One vector is turned by the same rotation once a tick. Each row is the vector after some number of ticks, and that number follows the row.
The counts run from 0 to 118.
[150 132 150 144 170 149 110 157 109 145 161  96 159 102 143 155 164 125
 135 165 135  80 137 100  84 146 130 171 133 138 137  96  81 105] | 35
[102 130  94 148 108 136 138 113  78 154 105 123 155 159 147 144  89 154
 136 183 118  99 128  83 146  98 167 124 154 100 110 159 116 124] | 83
[140 173 121 108 141 145 119 117 166 108 138  86 123  73 129 105 147 166
 126  94 139 107 138 118 107 119 150 197 172 145 100 154 116 101] | 32
[168 156 115 125 182 165 182 113 117 133 119 127 143 125 123 124 138 133
 147 109 153 110  96 188 108 140 124 109 131 138 183  83 103 138] | 42
[ 95  91 121 144  82 145 140 133  84 137 141 135 142 141 126 127 131 170
  92 182 154 122 139  51 126  96 136 126 134 156 145 169 120 151] | 81
[119  80 100 146 107  93 139 115  79 146 188  81 120 132 107 148 108  83
 112 152 121 147 122 147 140 122 141 110  70 148 142 141 129 142] | 9
[176 164 109  85 135 134 160 150 162  97  75 126 124 134 138  66 119 136
 101 128 152 128 131 144  80 120 124 161 166  91 127 159 127  96] | 113
[117 118  94 143  93 153 120 117 151 137 145 145 153 161 161 163 123  85
 129 133 139 182 114 188  95 109 126  85 153  73 116 123 146 120] | 56
[107  91 112 123  95 117 127 112 118  89 117 139 115 112 107 159 124 185
 134 130 131 135 119 125 154 162 101  88 104  93  98  85  91 113] | 72
[154 113 140 118 126 125 154 139 123 183 105 126 109  87 163 107 106 157
  95  91 134 100 138 157 153 119  85 169 106  98 135 150  68 131] | 24
[145 102 138 105  92 132 163 133 123 166 113 114  98  88 159  96 121 177
  80  96 137 107 156 159 110 111 100 157 109 112 127 141  79 134] | 25
[154 128  95 137 126 129 108 130 176 108 170 106 108 140 110  99 170 117
 105 157 184 128  91 157 117 120  88  99  95 129 111 122 149 140] | 61
[140 161  79 108 150 117 187 124 118 179 109  81 131 120 116 123 109 118
 152 121 135  81 108 140 120 140 138 115  75 165 158 173 120 137] | 96
[147 134 155 161 114 187 183 131 138 101 153 110  96 129 108 133 136 158
 127  92 120 128  92 181 110 138 166 113 128 156 156  97 121 123] | 44
[159 142 116 127 137 155 135 166 158 106 188 123 112  92 158 134 150 129
 113 154 167 123 113 108  67 120 154 159 134 122 139 143 129  75] | 116
[128 125 106 156 116 129 146 108 138 143 112 122  91 114 107  94 117 184
  75 121 126  96 102  93 198 112  78 130 129 128 128 138 109 138] | 78
[165 130 122 156 113 108 133 107 177  92 114 136 151 139 117 112 112  86
 120 112 152 181  98 182 134 139 117 134 162  70 103 136 152 143] | 58
[122 165 156 157 149 180 127 171 108 100  99 124 142 199  98  93 150 130
 144 140 114 166  98 127 109 138 130 138 156 147 130 107 141 124] | 47
[119 123 132 104 130 122 152  85 119 116 126 102 180 123 129 145 136 100
 127  72  86 156 159 161  94 154 131 162 188 152 159  99  96 137] | 39
[134 133 131 107  86 144 190 135 123 131 118 100 117  96 111 151 123 142
 153  94 131 117 128 121 105 163 182 120  69 173 155 184 142 135] | 98
[141 107  98 124 119  90 111 132  77 141 170  88 121 101  86 127 159 110
 136 151 157 116 150 170 158 137  71  99  97 156 130 134 122 132] | 7
[150 141 158 132 154 138 118 150 129 115 158 102 155  81 140 142 170 133
 149 153 156  91 138  90  80 145 123 195 148 161 130 123  96 121] | 34
[142 118 114 193 137 104 108 148  79 144 145 106 132  83 130 151 110 128
 178 167 175  73 134 156 133 141 114 122 122 138 126 136 101 127] | 89
[128 101 128 133 112 118 139 108 130  97 120 161 135 103 123 192 125 165
 128 136 131 120  95 107 171 172 110  95  88  78 113 100  91 126] | 71
[113 143  93 161 120 102 101 103 118 116 163 127 133 106 119 164  96  97
 161 132 133 165 123 138 171 122 142 133 172 111  97 179 156  86] | 3
[112 160 100  58 135 123 158 113 112 129 122 121 114 130 107 118 114 151
 141 108 184 165 122 111 136 124 130 131  76 154 119 171 135 133] | 14
[150 161 169 143 101 184 161 142 165 165 137 141 155 107 124 153 170 109
 116 112 114 160 107 118 152 136 104 144 158 115 145 164 155 133] | 51
[141 108 164 130 124 125 134 202 100 169 104 138 116 108 149 103 143 129
 106 116 143 136 154 152 100 153  56 133 106 138 152 135  82 119] | 107
[ 64  91  99 156 121 108 100  95 103  86 136 147 104 153 116 134 110 165
 114 106 145 180 115 108 142 124 103 101 134 146 111  84 101 119] | 74
[135 116 137 121  91 178 122 160 113 148 113 150 169 158 139 148 178 121
 140 166 140 144 150 160 103 127  89  76 136  91 123 117 127 144] | 54
[134 153  88 121 164  97 169 115  92 169  92  77 149 143 106  95 109 103
 143 134 138 100 118 135 115 139 114 132 102 169 152 174 119 156] | 95
[111 137 165 123 109 138 112 183  89 127 112 121  96 117 125 154 106 177
 163 129 110 146 134 113 146 165 140 145  74 115  80 137 107  90] | 18
[128 112 123 121 133 124 146 100 146 110 130 159 155  97 129 211 119 135
 125 140 151 128  88  92 163 158 117 109  93  80 134 115  99 129] | 70
[145 127 104 147 112 128 108 135 186 105 193  92 103 130 115 128 168 110
  96 164 155 132  78 126 110 115 111 106  83 132 124 124 145 132] | 62
[102 147  65 146 115 120  92 109  98 131 163 129 131 130 118 160 117 107
 169 159 142 154 138 142 141 104 155  94 170 116  96 166 157  83] | 2
[132 122 105 124  91 145 116 145  71 102 119 143 149 149 102 135 137 157
 151 206 151 114 152 117 134 123 125  90 147 112 103 154 146 103] | 0
[166 165  96  69 145 153 140 158 166 105 109 139 114 125 145  75 147 156
 118 140 177 111 126 131  65 112 120 146 149 114 136 152 126  92] | 114
[107  89 116 144  69 141 147 121 105 137 140 122 116 111 108 111 143 180
  81 144 153 113 140  68 151 104 113 123 127 168 143 157 115 148] | 80
[139 122 138 103 166 133 167  92 108 116 100 124 188 135 118 126 137  99
 134 101 121 146 132 154  97 154 124 148 183 152 171  96  85 156] | 40
[ 93 177 117 128 162 141 111 176 100 153  98 131 115 141 154 144 105 123
 192 103 120 154 130 129 102 148 130 126 107 142 107 141 115  83] | 102
